Each named turn below is shown by a few rows before and after it. Which turns, in which order, take the first row of each later pair to the second? The first pair is answered.
dadu:
[ -1  -6  -5  -7   4   1  -3   6 -12  -4  13   0  -6  -5   1   9  -8  -7] -> [  2  -4  -3  -7   5   4  -3   7 -12  -2  13  -4  -5  -5  -3   7  -9  -7]
[  2   4 -10  10   3  -1   0  -2  18 -12 -14   8  -9   9   0 -14  16  -3] -> [ -4   2 -16  11   0  -8  -2  -5  14 -13 -11  14 -10   8   6  -4  16  -3]
[-11  -1  -3  -1  -1   2  11   2  -2   3 -11   9   4  10   1 -10   1 -13] -> [-14  -3  -5   0  -2  -1  10  -1  -5   2  -9  11   5  10   4  -4   1 -12]
vuve:
[ -4  -8   3  -5   1  -5  -3   1 -16   9   9  -1  -1  -7   4  11   1   3] -> [  6   2  13  -8   0   5   4   6  -5   8  -3  -8   7   2 -11  -8   0   1]
[ -8  15  -2  -4  -3   3  -1   1   8  -5  -7  -1  -2   8  -6 -13  -4  -9] -> [ -6  13 -13   1  -8  -6  -5  -5   5  -7   5   6  -6  -1   7   1  -6  -5]
[  3 -10   0   4   9   3  -2  -1   6   7   5  -5  -7   1   3  -5  -5   3] -> [ 5 -8  0  5  6  3  0 -1  9  7  5 -4 -5  0  2 -6 -6  4]
[  2  -5  -2   3  -2  -2  -6  -5  -7   9  12  -5   0 -15   5   9  -1   4] -> [ -4  -5  11  -4   5   9  -3   4  -6  12  -1 -13   1  -3  -8  -7   2   1]
sar:
[-12  -8  -9  -1   1  -9  -8  -7 -16   0  15   7  -2 -12  14  25  -1   4] -> [ 13   1  -5   6   5   5 -11  -6  -1  -3  24  -3  -9 -26   9   8  -4   3]
[  3  11 -15   9 -10  -5  -1  -7   4  -4  -4   6   4   0  -3   6   2  10] -> [  7   9   0   3   5  14  -5   3   6   1  -4  -8  -5  -6 -13 -13   3   5]
[-14  -3 -12   0 -13 -15   3  -1  -8  -3  -4  14  11   9   8  13  -1   1] -> [ 24  10  -7  10  -5   4  -1  -1  13  -6   8   1   0 -12   3 -11  -6   0]
Now pairs of rows:
Between the rows of a pair lie 2 to 3 turns.
[11 10 -9  7 -6 -5 12 -2  8 -9 -6 -1  5  1  1 -6 -3  2] -> [ -2   4   0   0   1  -2  13   5   2  -6 -15  -5   4  11  -4 -11   0   0]
dadu vuve vuve
[ 14  10   2   6  -3   8   7  -4  14 -18   3  -2  -3   6  -6 -15  -3  -1] -> [ -8   3  -4   2 -12  -9  10  -7   1 -18  -4  10   5  19   1   3   1   1]
sar sar
[  3   1  -1  -1  -3   3 -11  -1   1   4  13  -1   0 -16  10  10  -1   6] -> [  6   4  12  -5   2  14  -8   6   5   8   2 -10   4  -8  -4  -7   0   4]
sar vuve
[ -7  -2  -2  21  -3  -2  -7  -9  17 -11  20  17 -13   7  20 -13  -2   1] -> [-21  -6   0  15  -4  -5  -4  -6  12 -11  11  19 -11  20  17 -12   1   0]
vuve sar
[ -9   6   3   0   1   2  -2   4  -1 -14  -8  13  -1   9   0   4   0   2] -> [ -7   4   1   2   4   2  -6   4  -2 -14  -1  13  -7   2   6   5   0   1]
sar vuve
[-21 -10  -6 -10  -1  -9   3  -1  11  -6   3 -13 -24   2   2  -3   2 -24] -> [ -1   3 -13  -2 -13 -14   9 -10  25 -12   3  -8 -15   1   2  -4  -1 -20]
sar vuve vuve
[-22  -9 -14   7   9  -5   3   3  -8 -13   5  13 -22   5  19   2  -2   0] -> [ 11   5  -2  10  11  13   9   6  14 -14   1  -1 -20   0  -1 -27  -5  -2]
sar sar vuve
[-15 -13   8 -28  -5  -1  -2  -9 -23  27 -12   6  22  12 -10  12   8   0] -> [ 23   7  -9  -9 -24  -8   2 -25  -1  17   2  15  27  -2  -1  15   0   5]
dadu sar
[ -7   1   1  -2   6   4   3   5   9  -4  -1   5 -10  12  -7 -10  -2   2] -> [-2  4 -8  5  0 -4  3  0 11 -9  4 12 -8  9  1 -1 -3  3]
sar sar dadu
[  5  -8 -15   2  -2  -2  -4  -4   9 -15  -1  11 -28  -2  -7  -8 -19   4] -> [ -2 -14  -7  -3   7   5  -7   2   2 -10   1   5 -32  -4  -9 -10 -16   2]
dadu sar
[ -3  -8   7  -4   3  19  -8   0 -17   5   6 -18   5  -6  -1   1  -3  -6] -> [ -8  -7   6  -7  -3  13  -3  -1 -19   7  -2 -14  15   5  -4   6  -2  -5]
vuve sar
[  7   8   1   8   3   7   4   3  11 -10   0  -1  -8   1  -3 -10   0   0] -> [  0   7  -8  11  -5  -6   5  -3   8 -13   2   8  -5   4   5   3   0   2]
sar dadu sar
[-11 -14  -4  -5  14   0 -10  -2 -22   9  20  -5  -8 -13   4  16   3   1] -> [ 18   3  10  -5  11  17   1   1   0  11   7 -19   6  -8 -20 -14  -1  -1]
dadu vuve
[ -5   2  11  -6   3 -12   2   4 -14  12   5   2  19   4   8  29  -4 -12] -> [ 14  15  12  -2  -6  -8  10   1   3   7  -3   0  28   7  -2  15  -7 -11]
vuve sar
[  6 -14   1  -9  13  11  -4   7  -3  11  23  -7  -7 -20   0   2  -5  -8] -> [-20 -22   3 -18   9   1   2   9 -13  13   8  -1   2   2  -3   9  -1  -9]
dadu vuve sar
[ -1   4  -5   5   0  -4   3  -6   9  -3   3   8 -16   1   1   4  -5   4] -> [ -8   1   0   1   3  -2   6  -1   8  -2  -6   7 -15  10  -4  -3  -3   1]
vuve sar vuve
[-15  -4   2   2  17 -11 -14   7 -11  -6   6   6  -6   3  10   1   2   1] -> [ 15  14   0  13   4  -8  -6  -1  11 -12   4   6   4   3   2 -12  -4   2]
sar vuve vuve
[  5 -10  -5   2   7 -11   0 -11  -1 -12  -2   1 -12   3   1   1   2   3] -> [ 12  -6  -3   3   5 -10   2 -11   4 -12  -4   0 -10   4  -3  -4   1   4]
vuve vuve
[  6  11   0   4  -1   2  -1   1  15 -11  -7   4 -12   3   0  -6  -1   2] -> [-11   3  -2   1   2  -3  -4   3   5 -10  -5   8 -18   5   7   2   2   2]
dadu vuve
[-11   2  -9   3   0 -12   1  -3   0 -19 -11   7  -1  11   4  -1   0  -7] -> [ -7   0 -11   6   5 -11  -4  -3  -1 -19   1   6 -10  -2  11   1  -1  -7]
vuve sar vuve
[ 22   4  -3   3  -5   5  14  -6  10   5 -10  -2  10  18 -16   1   3   6] -> [  4 -15   1  -1  21  15  -4   3  -7  10  11 -10 -18  -4  -2   6   7   2]
vuve sar vuve
[ 14   0   9  -4  -2  15 -14  -1  -5  16   0 -12  14  -8  -7   0   2   2] -> [  3  -5   5  -6  -2   9 -18  -3 -14  18   4  -8  12 -10   0  13   4   2]
vuve sar
[  9  -2  -2   9   3   4  -8  -6  -5 -10  13  -8  -1 -12  14   8   1   2] -> [-11  -6  -3   3  -4  -7  -2  -6 -13 -10  -1   1   7   8  12  16   4   1]
vuve sar
[  8  -1 -12  -3  -9  -4  -6  -9  18 -17   0  11  -9  -8   7   0  -8  -4] -> [  7   1  -2  -7  -5   3  -1  -2  22 -14 -12   5  -7   2  -5 -16  -7  -6]
vuve vuve
[  0  -4 -17  -4 -16  -8 -10 -12  -5  -3  14   0  12 -11   1   6  -2   2] -> [-17 -13  -4 -15  -2   0 -11  -2 -15   4   6 -10   7  -5  -8  -1   3  -1]
sar sar
[  2  -6   4   0   4   4   3   2   1   2  -6   0   3 -12  -8 -11   1  -3] -> [-10 -11  -2  -1   2  -5   1   0  -6   1  -5   7   1  -9   2   0   3  -2]
sar sar vuve
[-10  -9 -23  -4   2   3  -1  -7 -20  -5   8   9  -3  -8   1  15  -3  11] -> [-11  -3 -21  -6  -7  -1  10  -8 -14  -8  -8  12   9  12  -9   9  -3  11]
vuve sar vuve
[ -3  -5  -7   3   7  -3  -6   3  10  -8   6   6 -22   0  11  -1   2  -3] -> [-14  -7  -1  -4   5  -5   1   7   6  -6 -10   6 -11  17   2  -5   4  -4]
sar vuve sar
[ -6   7 -12   6 -12 -11   0  -7   0 -11 -12  13   3   0   1   3  -3   2] -> [-22  -3   2  -4   2  -1  -4   4 -10  -2 -16   3  -4   4  -5  -5   2  -2]
sar sar dadu
[ 14  11   4  -2 -18   6  13   2   6  -1  -9  -4  10   7  -8 -17  -2   0] -> [ 15   8  -8   2 -23  -5   6  -8  -6   3   9   2  11 -10   8   9  -3   5]
sar vuve dadu
[ -5   6 -12   0 -18 -16   0 -13  -6   2  -5  15  21  10   5  18   2   5] -> [  3   2  15  -9  13  22  -6   9   2   9  -6 -14  -1   1 -14 -22   5  -4]
sar vuve vuve
[ -6  -7   2  -4   2  -2  -6   2 -11   0   3   3  -2   0   3   4   3  -6] -> [ 0 -1 -4  2 -8 -9 -1 -3 -3 -6  0  9  3  4  4  6  1 -4]
sar vuve sar
[  3   4  -2  11  -5  -3   0  -7   6 -11  -8   6  19  -4   0   8  12   4] -> [  3   4   4   7  -1   2   2  -3   8 -10 -14   2  18   1  -8   0  12   2]
vuve vuve sar
[ 17   7  -9   9 -14  -4   6 -13   5  -2   9   3  12  -7   4   8  -1   6] -> [ 22  10  -4   8 -10   3   7 -10   9  -1   7  -3  13  -6  -1   0  -1   6]
dadu dadu
[ -2  -3   5 -10  -5   0   9   7  -2   2 -13   6   6   6  -4   0  -4   1] -> [13  2 -5  0 -8 -2  5  0  5 -2  0  9  2 -8  5  5 -8  3]
vuve vuve sar
[-13  -8   2  -2  12   5  12  18 -11  19  19  16 -15   1   7   5  -6  -8] -> [-16  -5   5  -3   8   6  20  22  -2  14   4  17 -10  18  -2  -7  -6  -9]
sar vuve dadu
[ -6   5  -8   2   6   6   0   6   5 -12   4   6 -16   2   7  -7   0  -5] -> [ -3   9  -1  -1   4   8   6   8   8  -9  -6   1  -7  10  -3 -14   0  -6]
sar dadu vuve
[-23  -9  -1 -11  17  -3  -4   9  -7  -5  -2   9 -16  19   8 -17  -4  -2] -> [-19  -4  -4  -8  10  -7   2   6   0 -11  -7  13 -12  26   5 -20  -4  -2]
sar vuve
[ 14   1 -11   1  -3  -5   2 -13   5   2  -1  -6  15  -8  -2   9  -8   3] -> [ 13   0   0  -4   3   4   3  -5   5   8  -8 -15  16  -6 -13  -1  -6   2]
vuve dadu vuve
[ -6  -2   3 -12   5  10  -9  -2 -12   8   6 -11   7 -14  -2  14  -1   2] -> [ -4   1   3 -12  -1   5  -4  -5 -11   8   2  -9  17  -8  -5  17  -2   5]
dadu sar dadu
[  6  -2   6  -5  10  14  -5  10   3   4  -1  -8  -6 -11 -10 -13   1  -3] -> [ 20   7   2  -1  -2   8   2   3  10   2  -3  -4   7 -11 -11 -11  -1   1]
vuve sar vuve
[  4  -7  -3  13 -16 -14 -15 -12 -13  13   1 -13  22 -12  15  19  -7   8] -> [-12 -15   2   7  -8 -11 -18  -6 -20  16  -3 -16  17  -6  14  19  -4   6]
vuve vuve vuve
[ -5   1  -2  10  -1   3   2   1  14 -20  -8  13 -12  16   1 -12   0  -3] -> [ -2  -1   0  12   7   9  -4   3  13 -18   0   8 -21   5   3 -15  -1  -5]
vuve sar
[ -3  -6 -11  -2  -1   6  -8 -12   0 -13   3   3 -19 -26  12 -13   1  -6] -> [-24  -8  -2 -14  -6   2   4  -7  -8  -7 -22   5   0   4  -3 -14   5  -7]
sar vuve sar
[ -4  -2   6  -5  19  12   0  13   5  -8  -6  -7 -18   1  -7 -15   0  -7] -> [-14  -5 -15   1   0 -15   2  -1  -5 -11   0  14  -9   4  12  19  -1  -1]
dadu sar dadu
[-12   2  -3   6   5  -1   2   3  11 -18  -6   5  -3   6   1 -11  -4  -3] -> [-16  -3   0   2  12   3  -1   5   4 -13  -3   2  -6   2   1 -11  -3  -3]
dadu sar sar
[ -4   6   8  -4   2   6   8  11   5  -5 -21   3   0  24 -18 -15   3  -5] -> [ 14  16  -1   5  -8   2  10   2  15  -9 -15   7   5  18 -17 -13  -1  -2]
vuve vuve vuve
[ 11   3  -3   9 -11 -12   2 -11   7 -13   0   5   2  -3  -5  -2  -6   6] -> [-12 -12  10  -3  10  -1  -8   2  -8  -3   2  -5 -13  -7  -5  -5   0   0]
sar vuve vuve
[  4  10  -7  10  -8 -10  -7   7  12 -14  14  10  -9   5  19   8   2   8] -> [ 12  18   3   8  -8  -1   0  11  22 -14   2   3  -2  14   4 -11   1   6]
vuve vuve
[-10  -2   9   2  17   9  -6  10   4  -7  -7  -2 -18   8   0 -12   1  -2] -> [ -7  -4  -6   9  12  -4 -10   1   0 -10   8   7 -20  -5  16   6  -2   1]
vuve vuve sar
[ -1  13 -15  -4 -15   3   0  14   8   0  -9   7  17  28  -7   5  -9  -2] -> [  2  14 -20  -1 -19  -1  -2   9   9  -2  -4  12  16  23  -2  12 -10   0]
vuve vuve vuve
[ 13   1   5  -4   1   7   2  -5  -7  10   7  -9  11 -15  -4   4   2   4] -> [ 14   2   3  -3  -3   3   3  -7  -6   8   7  -6  14 -14  -3   7   2   5]
sar dadu vuve
[  1  10 -13   7  -9 -15  -1 -11   2   2  14   6  11 -10  10  16  -1   1] -> [-18  -2   3  -8   2  -9  -3  -1 -15  16   6  -5  16  -3   0  15   6   0]
dadu sar sar
[ 12  12   5   0  -1  19  -9   3   4   2   8   1  12 -10  -7  -6   6   2] -> [  0   7  10  -5   4  22  -8   9  -2   4   2  -2  12  -3 -11  -8   8  -1]
vuve sar vuve
[ 20   4   5  -2  -5   1  -8   4  -5   4   8  -8  -1 -10   3 -17   6   8] -> [ 10   2  11  -9  -4   1  -4   9  -7   6  -4  -9   3   3  -4 -22   8   6]
vuve sar vuve
[ 5 -3  8 -8  4  4 -1  6 -1  7  4 -5  4 -5 -5 -9 -2  4] -> [ 8  2  4 -5 -6 -3  5  1  3  4 -1  1 14  1 -6 -5 -3  7]
sar vuve sar
[ -8   1   0   1   4   6   8   8   3  -6 -12  -4  -2  16  -5 -13  -3  -8] -> [ 11   4  -9  11   2   5  -2   0   6  -6  13  -4 -10 -10  10  -4  -6  -5]
vuve sar vuve
[  6   5   4   1   7  -2  14   0  22  -9 -11  10  -4  23 -10 -19   2  -6] -> [  7   5  -1   4   8  -2  13  -1  25 -12  -5  12 -11  19  -6 -18   1  -7]
dadu sar
[ 14   1  10  -6  -4  12   0  -3  -3  18   2 -16  19  -6 -20  -1  -2   2] -> [ 20   1  -4   3  -5   6  -7 -11   0  11  19  -8   8 -20  -3  11  -4   3]
dadu vuve dadu
[ -6   4   7 -11   3   6   5   0   3  -9 -13  -5   4   9  -7 -11   0  -3] -> [  5   7   6  -6   6  10   1  -1  11 -12  -2  -7  -4  -2  -3 -15  -2  -3]
dadu vuve sar
[  2   4   3   8 -12   3  18 -19  18 -15  18   4   0  -6  -4  -2  -3 -11] -> [-24  -5   4   0  -9  -4  19 -13   7 -16   8   9  -2   8  -3   2   1 -12]
sar dadu sar
[-5  0 -6  6  2 -7 -6 -3 -1  0  9  5 -9 -5 10  7  2  1] -> [  4   7   8   2   3   5   1   3   9   2  -4  -5  -2   3  -9 -13   2  -3]
sar sar vuve
[10  9  5 -7 -5  3  3 -4 -4 16 -7 -5 18 -1 -4  6 -6  3] -> [  3   2   8 -10   4   7  -4   1 -11  20  -1  -9   7  -8  -1   7  -4   2]
vuve sar sar
[  7   4   0   7  -3  10   9  -2  14  -6  -8  -2   2   5  -7 -13  -6  -2] -> [  3  -1  -5  11   5  11   0  -1  11 -10   5   1 -14  -6   5  -8  -7  -3]
dadu vuve sar
[ 16   1  -2  -2   1  -6 -25 -11  -6   2  24  -6   5 -11  10   0   1   8] -> [ 26  10   5  -3   1   2 -19  -7   5   1  12 -11  12  -3  -4 -16   1   6]
vuve vuve
[-13  -3 -15   2  -1  -8  -3  -3  11  -5  -2   7   8  -1  16   4   1   2] -> [-19  -8 -11  -2   4  -6  -3   0   8  -3  -4   4   6   2  16   3   2   1]
vuve vuve vuve
[ 11   3   0   0  -4  -1  -3  -8   2   0  11   1   3 -13  -1   7  -1   4] -> [ -9  -2  11 -10   2   3   1   2  -4   3  -8  -1   4   7 -11  -2   3   0]
vuve sar vuve
[ 34  20  -4   1 -19   6  13 -12  12   0 -23 -11  16  -4  -9   0 -11  -2] -> [ 31  15 -17   7 -22  -6   5 -20   5  -1  -8  -2  11 -17  10  21 -12   2]
vuve vuve vuve
[ 3 -1  2 -6 -7 -2  6 -7  7  3  5  0  6  0 -6  0  3  2] -> [ 0 -2  1 -7 -8 -4  5 -7  6  3  3  2  6  3 -5  2  3  2]
vuve vuve sar
[  4  12  -3   7  -2 -20   2   5  -6   3   0  -1   2  -3  -5  12 -10  -1] -> [  4   7   3   5   8 -12  -5   9  -9   5   7  -7  -7 -12  -4   7  -9  -2]
sar vuve
[-14  -6  -5   3  -7 -11  -1  -2  -3  -2  -6  12  -1   7   5   7   4   4] -> [ 12   4   3   5   1   7  -2   1  13  -2  -3  -1  -5  -5  -6 -16   2   3]
vuve vuve sar
[ 2 -4  4 -4 -5  2 -1 -4 -9 10  5 -4  7  0 -7 -7  3 10] -> [ -2  -6   2  -5  -4   1  -3  -4 -11  10   8  -3   5  -1  -4  -3   4   9]
vuve vuve
[ 13  21 -10  18 -14 -18   6   5  17 -16  -2  10  -2  11  -8  -9  -6   0] -> [-10  11   5   5   1  -9   6  18   8 -10 -16   1  -7  24 -19 -20   0  -6]
vuve vuve
[ 16   5   2   4  -1   5   1  -6   4  12   3  -8  17 -11 -12   1  -2   5] -> [ 11  -2   3   3   6   6  -5  -3  -2  14  10 -10   8 -18  -7   4  -1   4]
vuve sar dadu
[  9   1  -3  -2  -8   3  -2 -14   3   5   3 -10  14  -5   5   9  -2   6] -> [  6   1   5  -6  -4   9   1  -9   4   6  -5 -14  15   1  -4  -1   0   4]
vuve vuve
[  4  -2   2  -3 -12  -5   3  -8  -9  15   0   1  25  -3  -1  16   1   2] -> [  8  -3  15  -8   2  11   1   2  -4  17  -3 -13  16  -5 -11  -4   4  -2]
sar vuve vuve
[ 26   6  11  -7 -20  13   8   6  -3   6  11 -24   2   1  -6 -18  -6   2] -> [  5  -9   5  -8 -11   6  -3   5 -22  10  28 -21 -12 -12  13   4  -4   3]
vuve sar
[-15  -8 -13   3  -5  -8   9  -5  -3  -9 -12  27  -5  20   1   8  -7  -3] -> [-10 -11 -17   6   2  -5   0  -6  -3 -11   5  27 -20   1  12  11  -9  -3]
vuve sar vuve
[  0   0   4   2   5  11  -7   5  18  -5  -5  14   7   2  -3 -12   1  -4] -> [-14  -8   5  -2  10  10 -11   9   8  -3  -4  14   2   2   2  -6   3  -5]
vuve vuve
